Where one turn sends some rows of the set: a few examples, then the rows asked:
q_28: [ 18   4   4  33 -25 -17  28  10 -12   3  42  43]
q_320: [ 13   7  15  13 -20 -34  43   6 -20  36   2 -16]
q_281: [ 26  14 -31 -17 -15  27 -37 -16  17 -38  10  15]
q_505: [ -2  -5  32  19 -31  36   8 -19   6   8 -40 -12]
q_704: [ -8  24  -7  -9  21 -29  15  44  -3  21 -11 -12]
q_783: [ 35 -14  24 -21  46 -20   3 -27 -21  15  17  -7]
q_33: [  9 -32  -7 -37   5  35 -27  -3  38  -8 -21 -17]
q_595: [  2 -58   4 -26  14   8   4  33  30   9  12   9]
q_621: [  6  16 -27 -20 -65  10   4 -46  14   0  -9  -8]
q_119: [-19  53 -29  -5 -29 -14  11  20   7  11 -11   8]
q_167: [ -9   5   3  18 -63  -4  38 -10   1  23   6  17]
q_223: [-14 -38 -12 -26   2  -1 -27 -20  58 -22   1 -17]
q_345: [ -5 -21 -15 -14   8 -62  12   9  32   3  31 -18]
q_8: [  7 -21  -1  14  -8  27  -6  23  18 -21  30  52]
q_611: [ -6  -2 -50 -46 -15   6 -21   8  41  -8   5  10]
q_442: [  4 -49 -19 -25 -49  12   8 -17  34   6  25  26]
q_716: [ 18  11  29  -9  54  -6 -10 -16 -23   6  -3  -8]
q_354: [ 13  -2  42  -1  40  20 -11 -35 -18   2 -15   2]
q_825: [ 17 -24  36 -11  54   4  -3  -9 -14  13  11  14]
q_784: [ 19  30   3  -2 -29  -9  11 -30 -12  16 -32 -42]
q_694: [ 26 -21 -23 -48  17 -38   8  16  13  19  21 -19]
q_632: [-20  14  18  31 -21 -47  34  -9   9  10  -4 -19]
q_568: [ 27  -9  19 -27  52   9 -26 -31  -8  -3   3  -6]
q_675: [-27  -1  21  19 -26  10  -8 -40  34 -15 -31 -21]
q_96: [-29 -42   0  -8  18 -24  -8  22  52  -6  13   3]
q_820: [ 38 -26   1  13 -47  13   4 -39   0 -16  35  29]
q_692: [ 32 -30  37 -13  33  11  -7 -46 -16   6  11  -3]
q_378: [-12  14  10  17 -37 -30  12 -50  15  -5 -12 -38]
q_988: [ 42 -12 -33 -18 -15 -18  -4  -8   7 -16  54  21]
q_333: [-13 -49  18   2 -29   5  -5 -42  46 -14   2 -16]
q_89: [-25  -5  -7  -1 -45  41  -7  -2  29  -3 -21  24]
q_549: [ -1  30   3  36 -23  32  -8  -1  -2 -18  -6  38]
q_738: [-24  25 -10   5  12 -60   6  11  22   0   1 -20]
q_112: [ 21  -4  40   7  37  -5   8 -26 -33  17   7   0]
q_978: [  9  43 -29   6  13  -4 -19  29   5 -19  11  28]
q_141: [ 32   6  29 -11  33  -2  -6 -51 -26   7  -6 -18]
q_184: [ 10   5 -42 -28 -35 -41  26   3   6  18  31   4]
q_635: [ 20 -51  12 -17 -39  26   0 -41  18   4  -8 -18]
q_148: [ 38  42 -31  -1 -35 -11  -4 -30 -11 -22  22   4]
q_970: [-20 -19 -19  -9 -16  -6  21  40  26  17  22  39]

q_345 turns into q_738
q_281 turns into q_8
Now these:
q_621 turns into q_89
q_783 turns into q_716
q_704 turns into q_320

